Named turns come first, each shown by rows before and after it. Which turns, in which order, take the first row of each pair that follows to the second? Write the first one first, as in the answered first pair.
C:
[-21   6  13 -13  -9   3 -12  -3  -6  13  35  21 -11 -15   5   7  20 -15
  -7  11  -3   8  23   3  18   9 -11 -16  16  10  -7  19  19   8 -18  41
 -16  14   9 -15 -36  17] => [ -2  -6  23 -10  11  -2   4   1  -3  12  18  31  -8 -24  16  26   7 -10
   9   9  -9  18  20  -7  -1   1 -13 -24   5  11  -3   8  11  30  -4  32
 -13   4  22 -20 -45  19]
[  1  16  -6 -11   8  10  21  10  19  -1  -3  16   8  19   5  -8   4   7
 -17 -13  -8 -15  14  34 -21 -30 -17  -6 -14  13  32  18  -5   1  -1  17
   8  -9 -23   3   2  14] => [  2  14  -7 -11  11  13  17   9  22  -1  -8  18  11  16   8  -3   0  10
 -11 -13  -8 -16  11  25 -32 -28 -19  -5 -14  11  31  18  -4   3   4  11
   2 -11 -24   1   3  13]
[-20  38 -32 -21 -19  -4   6 -20 -33  14  21  16  18   1  17 -27   7 -15
 -11 -10  -3  15   5 -13   7   5  27  16 -11 -20   1  20  -6   4  28 -40
   0 -11  -3  27  22  -8] => [-37  28  -4 -21 -41  -2   4   7 -28  22  35   6   7  -5  26 -32  27  -5
 -16 -18  10  -2  16   1  16 -13  24  -1   3 -19 -13  22  -3 -12  -5  -1
   2  -1  15  36  28  -4]
[  8  13 -34   0  -1 -15  -6  12  -9  -3 -12 -15  -6 -11  13  -5 -20  12
  -7   4  14   4 -18  -4  16 -45  15  -2  -2  -5   1  31  13 -21   2  -1
  40   9  11  11  44  -3] => [ 12   9 -30   1   8 -16   0  13  -9   0 -12 -14  -6 -16  18   1 -21  13
  -1   0  15   7 -20  -5  12 -43  13  -6   0  -5  -3  33   9 -18   5  -2
  39   9  12   6  43   0]
Q:
[  9  13   4  10  16   4  24  10 -16  -5 -20   9  26  10  11   7 -10  33
  18  -1   6   5 -33 -11  -7 -37  21   2 -14 -10  -8  13   7   1  15 -32
  29 -15  12  28  36  12] => [ 16   0   3  14   9  -7   8  27  -7  -5 -19   9 -12 -17  20   6 -11  34
  14 -10   0  14 -11 -11   1 -54  21 -13  -7  -7 -10  34  -6 -11   1  -7
  29  -4  33   7  31   6]
[-22  27   1  -5 -16 -15   8 -15  -7  -1  18   5  35  13  -4  -3  18 -10
   5 -12 -23   3   0  -7  -7  57   6  15  -8 -15  24 -18 -14  23  -4 -18
 -18  -7 -20  13  12  -8] => [-17  16  25  -5 -14 -20  29  13 -14   1  11  -1  42   3  12   8  16   3
  17 -15  -4  -4 -15  -6 -13  22   5  -1  -7 -29  14 -24  -8  27 -15  -5
   0 -17  -2  40  30  -2]
[-15  18  -1  -6  17  23  13  -5   9  11  -9 -13  28  14   4   7  11  -7
 -18   8  21   2 -12  20  -1  18   7  35   4  -5   7  23   9 -20 -12 -10
  13  -4  -8  16  -5  -2] => [-10  11  10  -4  17  17  20  12   7  10  -9 -15  21   5  15  12  16   4
 -13   7  31   2 -15  17  -5  -6   7  18   9 -11  -1  26   7 -19 -21   1
  22  -5   6  19   0   2]
H:
[  5  -6  10   0  10 -16   5  13 -10  -1  -1  -4   8   8  15   4  -8   5
   5   5  11   8  -2  -3 -12 -28  14 -14  -1  -4  -8  -4   2  -5   0  13
  14   7  17   8  12   2] => [-12   3   1  -5  -5  -4   7   6  -9   3  13  -6  18  31  -2  -1   1  -1
  -9   8  11  -9  -1  10   2  -6  10   7   2  -5  -9  -9  12 -10  -6  14
   7   8  -2  17  13   3]
[-22   4  17  -3   2   2  32  17   3  -3   4  -9   4   5   7  21  11  17
 -10   1  18 -20 -17  11  -8 -29  12 -15  16 -10 -12 -27  21  -1  -9  18
  19  -9   2  33  25  13] => [-27   0  31  -3  -3   7  27   8   6  -2  12  -4   9   9   2  22  20  12
 -12   3  11 -22  -9  15 -16 -14   1 -16  15  -5 -11 -46  16   4 -11  20
   6 -13  -5  30   8  12]
[ 17 -15  52   1  -2   1  15  10  -8   5   0   4   7 -11   4  -1  -3  -5
   7 -13   8  -2  -5   6 -16 -15 -24 -13  -2 -12 -24 -13 -22  12 -24   3
  -9 -17  24  11  -5   1] => [ 12   5  19  -3  -5   0  12  18 -18   4  -6  -4  12  -4   7  -9  -8   1
  -1 -16  16   2 -23   4  14 -39  -5   3   3 -18 -27   9  -3  -6 -21  -2
  11 -15  23  22  31  -2]
[  8 -26 -18 -13  23  -2   2 -15   3  -4 -26   1 -17 -30  -6  -1  -5  11
  20  -4 -15  19   3  -8 -19 -14   9   1 -16  19  14   5   9  23  22 -23
  -7  12 -10 -12  13  -1] => [-10  -3 -37 -17   5  10   0 -17  -7  -2 -21  -2   1 -11 -21 -15   1  10
   1   0 -18  10  -6   3   6  -5  20  24 -13  13  12  12  32   2  21 -30
  -2  16 -25  -1  34  -4]
Pairs:
Between the rows of a pair lie 2 to 3 turns.
[  5 -13  17   3  24  19  -1   6 -13  -7 -11  25  -7 -20   3 -20  10   2
  12   0  -8 -11  20  11 -15   4 -10 -34   2   5  -7   0   3  17  -4  11
 -25  -8   5   3  -7   6] => [ -1  13 -30   2  25  22 -16  -5 -17 -13 -17  16  -7  -6  -1 -34  -5  -6
  -1   5 -16   2  13   3  14   5   8 -10  -2   7  -3  28  14  -5  11 -10
 -18   3  -9  -1  14  -1] -> H Q Q
[  9 -17  30  10  14 -12   6  14   8  -7  -4  -8   1 -18  14   1  -2   8
  21 -10  19  10   9   4 -14 -24  -7 -21  -7   3  -4 -11 -14   6  -7   9
  15  -6  18   9  -8  -4] => [ 15  -8   3   8  14 -16  -5  21   5  -9  -9 -10  -4 -19  16  -3 -10  12
  16  -8  16  20   5   2  -1 -37   3 -12  -7   2  -7   8  -8  -8  -5   7
  27   0  15   8  13  -9] -> H Q C
[ -2  -7  32   1  -4  13   4  -3   2   4  17   3   3  -4  10   2  10   1
 -14   0  15 -11   5  10  14  12   0  -9   6  -9   1 -15  -3   0   6  24
  -9 -15   3   5  -8   2] => [  5  -2  24  -1  12  13  13  -6  -2   4   6   9  16  -5   9  12  -1  -2
  -6   5  18  -1 -12  -5   6  12   5  -3  -3 -14   3 -18   0   8  30   3
  -5 -20  -3   9  -9   1] -> C C Q
[ -2   9 -24   6 -22 -19 -22  14  20  -5   5  -1 -49 -38  -3 -18  -7  20
  -2  -8  -5  13  -1  22  -5 -35   6 -18  32   3  18  44   1 -24  -6  18
 -19  13  23 -15   0 -16] => [-11  -9   7   5 -28  -7 -24   0  26  -3  18   6 -46 -30 -12 -11   9  10
  -2  -5 -14   3  17  32 -22   2 -10 -18  32   9  22  18 -10  -8 -12  27
 -44   5  13 -23 -35  -9] -> H H
[ -4   8 -27 -12  -6  -2  -9 -14   4   1   2   2 -39  -3  -2   6  -8   6
  11  -6 -20  20   4   7   2  18   3   0  -9  -2   6  33  -4 -12   7  -2
  -9  19 -13 -36 -18 -30] => [  8  -4  -7 -11   6 -10  -3  -8   7   5   0   7 -43 -19   6  14 -11  13
  26 -10 -17  21   2   0 -13  -5  -2 -16 -10  -6   6  24 -13   2   5   2
  -2  11  -1 -37 -25 -28] -> C C C
[-30   9  -1   4 -12  -5   4   6  -7  10  -1 -23  32  18  -6  -6  13  -4
 -11   3   2 -13 -10  15   6  18  15   4  12 -20   3  -7  16 -14 -10  -6
   9   1  -5  19  18   2] => [  0 -11  -5  13  11 -23 -11   8   5   0 -17 -17 -11 -23  17  -1  -8  -1
   8  -5  -8  20   8  -6  -5 -17   7 -25   0  -7   7  18  -9  -4   4   3
  14   5  25 -18   2  -2] -> H H Q
[  2   0  -7 -10  -1  -3  -1  35 -24  -5 -29 -14  -2 -13  10  14 -17 -12
  18 -14 -22  13 -27   0   8 -44   5 -15  21   0  12   7  18  26 -10  43
  43 -11  27  -3  23   2] => [-15  11 -23 -13 -18   4  -7  32 -27   0 -17 -22  -2   4  -2  -2 -12 -16
   1 -13 -25  10 -27  17  33 -33   7   7  25   3  10  13  28  11 -16  42
  40  -3  13  -1  34  -6] -> C C C
[ -3  22 -18  -7   5   7   5 -29 -11   1   1  13  21  17 -19   4  -2 -21
   5  14 -17  -3 -20 -10 -12  38  12  16  -9  -3  16 -17   1   9  23 -34
  -4 -16 -32   4  -5 -12] => [ 17  -6   9  -5  21  -4  16  -9 -11   1 -14  13  18 -13   2  25 -13  -6
  26  10   0   7 -25 -22 -35  -3   6 -20 -15 -10  10 -22 -14  28  26 -27
   8 -27  -3   3  -3  -4] -> H Q
[ -6  23   4   7  -8  21  27  37 -34  11 -21   2  37   5 -20  12  11   6
  11  -1  12 -16 -32   0   4  -9   0 -20   9 -23 -18 -28  11  -7 -13   5
  36 -20  15  32  21   3] => [-23  22   5   6 -34  24   2  38 -20  10   1  -4   8   7 -25  -8  27  -2
 -10  -6   5 -22 -10  24  23   6  -5 -13  18 -14 -27 -10   7 -29 -40  36
  19   1  18  18  14  -1] -> Q H
[ 21  -1  36  14  -5  18   7 -17  11   2  11  10   0   5  -2  18  27  -9
   3  -8   4 -35  14   7 -41   1 -15   9   3  15   8 -45   3   5  16  -5
   3   1  17   1 -25  35] => [ 21  32 -15  13  -6  21   3 -36   1  -1   1  10   7  27 -17   7  12 -15
  -6  -5  -2 -23  -2   3 -12  10   6  41  -2  14  17 -24  20  -7  38 -35
  10   5  -4   6  -4  24] -> H C H
[ -1  -7  10  11   9  -7   3   9 -11  19   8  -2  12  -4   5  20  -8  13
  16  19  17   3  -8   9 -20 -26   4 -28   1  -7 -11 -21  -2  -7  -6  25
  24 -13  13  12  25  11] => [ -5   2   8   8  14   0  12   4 -15  21   4  -1  23   4   2  22  -9   8
  15  20  16   1 -16  11 -24 -13   7 -21  -7  -8  -8 -35   2  -4   4   9
  19 -14   4  19  20  13] -> H C
[ 16  -4 -15   7  29 -19  -2 -12   7  -3 -19   3  -7  -6   2   7 -19  -6
  11  -4  -9  14  -9 -26   0 -16  -4  -4   4   7   4  12  -8  11  13 -10
  -1   0   5 -20   1   3] => [ -8  -2   9  -3   5   3  11 -24   4   3  -1   6  25  26 -17   5   2 -10
   0   0  -3 -17  -5  -6 -10  24 -11   5   6   2   1 -27  -1  14  -4  -8
 -18  -6 -17   2 -14   9] -> H Q H
[-19 -16  45 -14 -29  20  10  12 -13   2  17  -7  18   3 -10 -12  31  -5
 -10  12  15 -29  -7  24   1  19  -7  -8  11   1  -7 -50   4 -12 -25  16
 -15  -6  -3  31 -11   5] => [  3  -1  21 -14   5  16  18 -15 -15  -4  -3  10  30   7 -13   5   5 -14
   6  17  -7   1 -21  -6 -22  33  -7   4 -10   6   9 -47  -4  24  27 -32
 -18 -23 -24  15 -25   2] -> C C
[ -3  -6  49  -1   0  19  16   3  15  -5  21  -1  27  -3   9  33  13  17
   1  17 -16 -35 -12  17 -20 -10   1   1   9  -2   6 -34 -15  14   8   1
  10  -8  11   8 -14  27] => [ 16  -1  23   0  23  12   5 -15  15  -8   1  11  15 -10   9  34  -3   8
  11  19 -34  -5  -7   0 -23  -2   3   7  -4   7  14 -17 -27  31  35 -24
   5  -3   4 -20 -29  14] -> Q C
[-41  23   7 -11   4  12  28  -2  10   5  -3  27   5  16 -29  -8  -7  19
   3   4  23  -1   6  -1 -15   5 -18  -1  -4   7  -9 -19  16  17 -21  -5
   2 -10  -8  -6 -15  -2] => [-46  19   2  -7   1   3  29  12   5   8  -6  19   1  16 -21  -8  -6  26
  -1   1  34  -2   2  -2  -7 -14 -12  -4   4  -3 -17 -11  23   3 -27   0
  13  -4   1   6   2  -4] -> Q H H
[  9 -14  10   3  14 -16  -8   1  14  -8  -2  10 -17 -23  10   6  -2   8
   7  -5  -8   2  19 -10 -16  -5  -5 -13  -8  14   8   0 -17  10   9   6
  -8   8  11 -25 -17  -3] => [  4  14 -28   2  17 -15 -18 -12   4  -8  -6   1 -12  -9   2  -7 -14   2
   0   2 -15  12   4 -12   8   3  17  11 -12  15  13  16  -3  -5  23 -17
   0  13  -3 -19  -5  -9] -> C H
[ -4 -11   0  -6  -6   8 -20 -14  13   7  11  -8 -40  -2  -5   3   6 -12
 -12 -11  -4   3  17   6  27  10  -7  -9 -10  -5  17   6 -14  -3 -40  13
  -9  -4   6  -9  -1   9] => [ -4  -3  -2  -5  12  15  -1 -30   9  13   4   3  -9  19 -12  15   3 -16
  -3   1  -8   2   0  -4   9  33 -11   3 -20  -9  27 -22 -12  20 -12 -17
 -12 -21 -14   4  -8  12] -> C Q Q
[ -4  -1 -19  23  15  -3  19  17  -2 -11  -9  12   1 -51  20 -17  -5  -1
  17   8  -1  15   0  -2  20 -25  27 -18  20  13  -6  28   0  -9  -6  10
  13  -5   6   6  11   6] => [-13 -18  13  17   6   9  19   1  10  -5   8  22   3 -40   5 -15  15 -14
  10  11 -11   0  19   6  -1  20   8 -22  18  17  -5  -5 -16  11 -11  15
 -19 -10 -11  -3 -35  12] -> H H
[-16  10  35 -17 -26   9   5  35   6  15  -7  -4   6  -6   9   1  21 -12
  24   2  -7   4   5  -8 -23 -21  -5 -13  24   1  10  -7   5   4   1   9
   1 -13 -10  19  -3  15] => [-16  17  13 -20 -25   7  -6  38   6   7  -6  -8 -13 -15  12  -9  17  -8
  13   1 -10  11   4  -4  -8 -34   3 -10  29   3  11  23   9 -14   1  16
  11  -2   0  11   9  14] -> Q H
[ -4  -4 -48  12 -12   8  -7 -28 -14 -29 -33  23 -22  18 -20 -23 -25 -21
 -20  -5 -34  17   2   7  28  27  42  41   2   7  -4  43  13 -43   9  -7
   4  23  -3 -14   2 -18] => [ 15 -70  51   8   2   1  10   5   0 -27 -29  32 -36 -23   9   9  -8  -7
  11 -11 -14   2  19   1 -30   3   3 -33  -1   4 -11  -1 -23  -1 -18  33
  -6   3  38 -17 -47   7] -> C H C
[ -1  -1 -57  26  30  -6 -10  -5  -6  -2  -9  16  -2  18   5  -3  -5   7
 -14   1  -5  15  16 -15  -4  -6   2  14  10  13  -6  48  24 -48  14 -15
  -7   1  14 -27  13  10] => [ -8  -9 -22  21  33  10  -6 -21  -9   2   2  27  20  33 -11   7   7  -9
 -10   5 -11   1  21  -6 -31  42 -17  18   3  16  -2   0  14 -23  16 -18
 -32  -9  -8 -25 -22  18] -> Q H
[ -2 -14  17 -12  -7  10   7   3  -8   3  -2   8   3   5  -4   5   5  -3
  -3 -10  11 -17  -4   1 -18  12 -12  15  -5  -6   7  -4   1  11   5  14
   1   0  -7  16  -4   9] => [-10  -7   9  -7 -15   5   3  12  -9   4   0   7   3   3  -6  -1   5   2
 -10 -15  15 -20  -6   7  -2  -3  -7  17   1  -9   4   5   6  -3   4  23
   3   6  -1  20  10   6] -> Q H H
[  6 -21  21   5  -1  -4   5  15  -2   4  -7  -6  -1 -10   8   2  -1   9
  11  -3  13  -8  -7  -2 -10 -16   1 -19   4 -12 -14  -9  -3   6  -3  10
  11  -2  14   6   1   6] => [  7 -13  14   4   4  -2  12  16 -10  -2  -9  -5   9  -2   5   1  -8   7
   6   1  14 -10 -16  -6  -8 -15   8  -8   3 -15 -11  -8   6   3   5  -1
  19  -2   4  18  14   3] -> H C
[ -3 -12   5   3 -13  -7  -6  16  -5  -5  19  -4 -20 -21  13   1  -1  12
  -3  -1  16  -4   8  -4   9 -23  -2 -21  15  -7   4  24  -4  -7 -20  19
  13   4  13  -1   9  -8] => [-12  -7  11   1 -20   4 -14  -6   2  -2  30   5 -17  -5  -3  -6  11  -4
  -9   6   0  -7  20   2   5  24 -10  -6  14   2   6   4  -4   6 -13  13
 -11  10  -6 -13 -23  -9] -> H H Q
[  1 -14  34   3   0  15  22  10  -9   8   4  -6  12   7   9  16   6  14
  19 -11   5 -21 -19   3 -11  11 -19 -16   4   5  -5 -40  -1   1 -10  15
  -1 -26   0  12  -4  11] => [ 15 -18   8  10   5  -3  -4  24  -3  -3  -5 -12 -28 -21  22  10  -4  19
  16 -17   1   3  -3  -5  13 -22 -10 -25   6   9   0   7  -7 -16 -12  29
   7  -6  25 -25   9   3] -> H Q
[  3  -6  22   7  24   3   8  -1   8  -5  -4   8  20   1   2  12   8  -6
  12 -11  -1  -3   1 -13 -27  18   2   3 -17   2   1 -20   4   8   6 -18
 -13 -11  -4   2 -18   1] => [ -8  18  -7   6   4   6   1  -1  -1  -6   4  -4  16  15  -1  -3   7  -6
 -11 -10   3  -9  -4   0   6  11  18  24  -4  -3  -4   8  27 -20  -3 -13
  -2   1 -12  11  11  -4] -> H Q H
[ -1 -21  23  15  -9  10  16  22  11  20  34   9  23  12  21  -2  44  25
   3  -8   9 -36  -4  20  -5   8  13  16   6  23 -15  -6  22 -20 -24  -8
 -13  -1  -6   8  11 -22] => [  0  -3  -4  14  -1  11  14   1   9  18  27  12  28  26   6  -2  32  16
   0  -2  -2 -22  -7  12  -6  28  24  40  -3  26  -8   1  28 -12  -4 -35
 -14   0 -27  -1  10 -25] -> C C C
[-27  25  -1  -4 -10  17 -13  18 -14 -14  -7  16  34   7 -32  -1  19   2
 -34   7   6 -16 -23  15   9  32 -13  28  -4 -21   1  14  13 -14 -25  18
 -17 -13  -9 -16  -4   8] => [ -1   1  28   3  19   1   8  40 -11 -12 -27  23  31 -23  -8  23   8  18
  -5   3  21   0 -38  -7 -23 -10 -20  -9 -13 -26  -1   8  -7  10 -16  21
  -1 -27  26 -16 -10  10] -> Q Q C
[ -3  36 -26 -33  16 -34 -18   4  -9 -13  -1  10  33   2 -45  17  -5  -5
   5 -12 -13   4   0  20  19  26  -8  22 -13  22  30  50  -1 -24 -28 -15
  38  25  -1  -7  20  -7] => [-11  25 -15 -35   7 -39 -25  17   0 -12  13  10  21  -5 -43  10   5  -1
  -6 -15  -3  -6  16  31  24  19 -19  12  -1  20  27  50  -8 -33 -47   8
  32  34   6 -12  19  -5] -> C Q
[  0 -11  26   6  -3  10  11  27  -4   6  -8  -3  14 -16  10  15   3   6
   5  -1  13 -15 -13  -8 -12 -27  -5 -19  -1 -13   2  -9   4  16 -10   5
  25  -2  -4  23   3   9] => [-15  -7  35   5 -10  18  11  21  -3   6   1  -1  20  -3   3  13  12   0
  -3   6   4 -24  -5   1 -12   1  -9  -9   0 -12   1 -21   4   9 -17   9
  11   1 -17  25  -7  10] -> H H
[ 40  -3 -32  -1  28  13  11  14 -26 -14 -22  10  -4 -37   4   0 -25  26
  22 -17   7   1  -7  -6 -16 -44  31  19   4 -10 -24   6  14  -8   5  13
  26  -1  24   1  24  -2] => [ 26 -17  -2  -8  16  33 -11 -14  -4 -17   5  25 -22 -29 -14  -8  -3   2
  15 -11 -22 -11  34   7 -37  34   1  26   0  12 -17 -23  -6  14   0  22
 -29   8   0 -35 -41  -1] -> Q H H
[-12   0  12  -1  -5  -8  -1  -5  -4   7  14  -6 -14  17  -8   6   9 -12
 -21   2  -4   0  10  11   7  23 -17  11 -11  -5   6   0   6  -3 -24  26
 -26  18  -3  -2 -23   1] => [  0   6   1   0   8  -9   0 -20  -5   4   2   4 -11  20 -13  12  -6 -12
 -12   5 -13  13   2  -4  -3  33 -21  16 -21   1  11  -4   6  14  -2   5
 -29  15  -7 -10 -33   4] -> C C C
[ 10  12  -5 -10  10   2  14  10  -4  -3  -8   0   6   4   8  -4   0   6
  -1  -8  18 -17 -11  -1  10 -22  11 -13  -8 -28 -13   9  -1   5  -8  11
   7  -2   8  10  17   8] => [  6  12   8  -9   4   7  17  12  -4  -4  -3   3  10  12   3  -4   7   9
  -4  -5  18 -21 -10   6   9 -13   4 -16 -10 -28 -17  -1  -2   3 -14  10
   0  -7   5  15  11   9] -> C H Q
[  8 -20  19   2  -1  -2  13   9  -4   1  -9   3  -4 -10  11  11  -3   9
   9   1  -2  -1  -1   2 -11 -18 -14 -19  -2  -5   4  -7  -3  10 -10   1
   5  -6   7   5  -2  -7] => [-14 -10   6   0 -20   5   2   4 -10   0   4  -7  -6   1   4  -5   6   4
  -7   3   0  -8   1  17  11  -6  -8  -3   8  -9  -4   2   8 -12 -23   9
   0   6  -3   7   0 -12] -> C C C
[ 12  -4  41  10  -2   4  -5  25   8   2   4  -2  -7 -29   8  29 -11  16
  16  13  22  -2  -9  -3 -12 -36  -6 -41 -15   0  -1  -3 -15  10 -21  19
   2 -11  -4   3   9   5] => [-10  28  14   4 -20  22   1   7  -4   7  15  -9  28   6 -15  14   1   7
  -3  18  20 -20 -24  14   7  -7   7  -4 -10  -5   1 -13  11  -5 -22   1
   1 -10 -41  30  32   2] -> H C H
[  5   6 -16 -15 -17  -2   9  -2   6 -22  -2   3  33  -8 -18  -4  -5 -11
   4 -16  -7  27 -19  -1 -11  18   8 -14  25 -10   9 -16  20   4   5 -26
  14   1 -13  13  -5   3] => [ -2   9 -16 -17 -26   2   0  -8   8 -22  11   2  30  -3 -21 -11   3 -18
  -1 -23 -10  21 -10   7  -7  30   7  -7  32  -9   8 -14  22  -3  -5 -18
   9   5 -18   8  -7   3] -> H C
[-20 -11 -41   1 -15   4 -24  27   5  14  12   0 -31  -1  14 -11  -4  -3
 -18  11   1   3  14   8  29  21  -3  32   0  -9   6  40  -3 -17 -11  19
  -5  23   2 -18   7  -2] => [-25 -34   3   4 -18  11 -12  35  12  17  20   6 -26  -5  17  -3  12  -3
 -11   9   6 -14  19  17  10  27 -16  12   2  -4   0  11 -14  -5 -29  37
 -15  14   3  -9 -20   8] -> C H H
[ -5  20  16   2 -13   8 -16 -17  24  26  17  32  18  24  15 -24  23  -3
 -15  -7   0  -8  15  29  -3   0  -7 -11   7   4   8   0 -10 -19 -17  32
 -44 -16   4 -20 -13   9] => [  4  35 -10   9  -4  -9 -14  -5  19  24   6  21  16  17  24 -29   4  10
 -15 -10  11   3   1  16  16 -41  11  -4   8   1  12  30   3 -40 -14  31
 -16 -12  14 -12  29   0] -> H H
[ 21 -13  -8  -9  26  15   0   1  -8  -9 -14   5  -4 -12   9  -5  -5 -19
   3  -4 -22  18  -3 -16  -5  -1   8  16 -17   6   6   9   2  19  15 -11
  -7   5 -14  -2 -17  -6] => [ 13 -20   2 -14  17  17 -10  -1  -6  -7  -1   5 -13 -12   3 -11   3 -22
  -2  -4 -25  11  10  -4  -3  14   1  16  -7   8   4   5   0  13  -1   4
 -19   8 -13 -11 -26  -7] -> C H
[ -1  14   9   3  -1 -12  -6   6  -4   1  14  -8  20 -33   5  25 -30  22
  13  -6   9 -18 -33  -7 -19 -10 -22   9 -12  17  -1  19  17  18  17  15
  18 -10  26  15  31 -14] => [-17  14  17  -1 -20  -6  -8  15  -6   4  27 -12  19 -24   0  20 -13  21
  -4  -5  11 -32 -29   7  -7   0 -25   7  -3  15  -5  15  21   4   3  30
  12  -7  21  23  35 -13] -> H Q
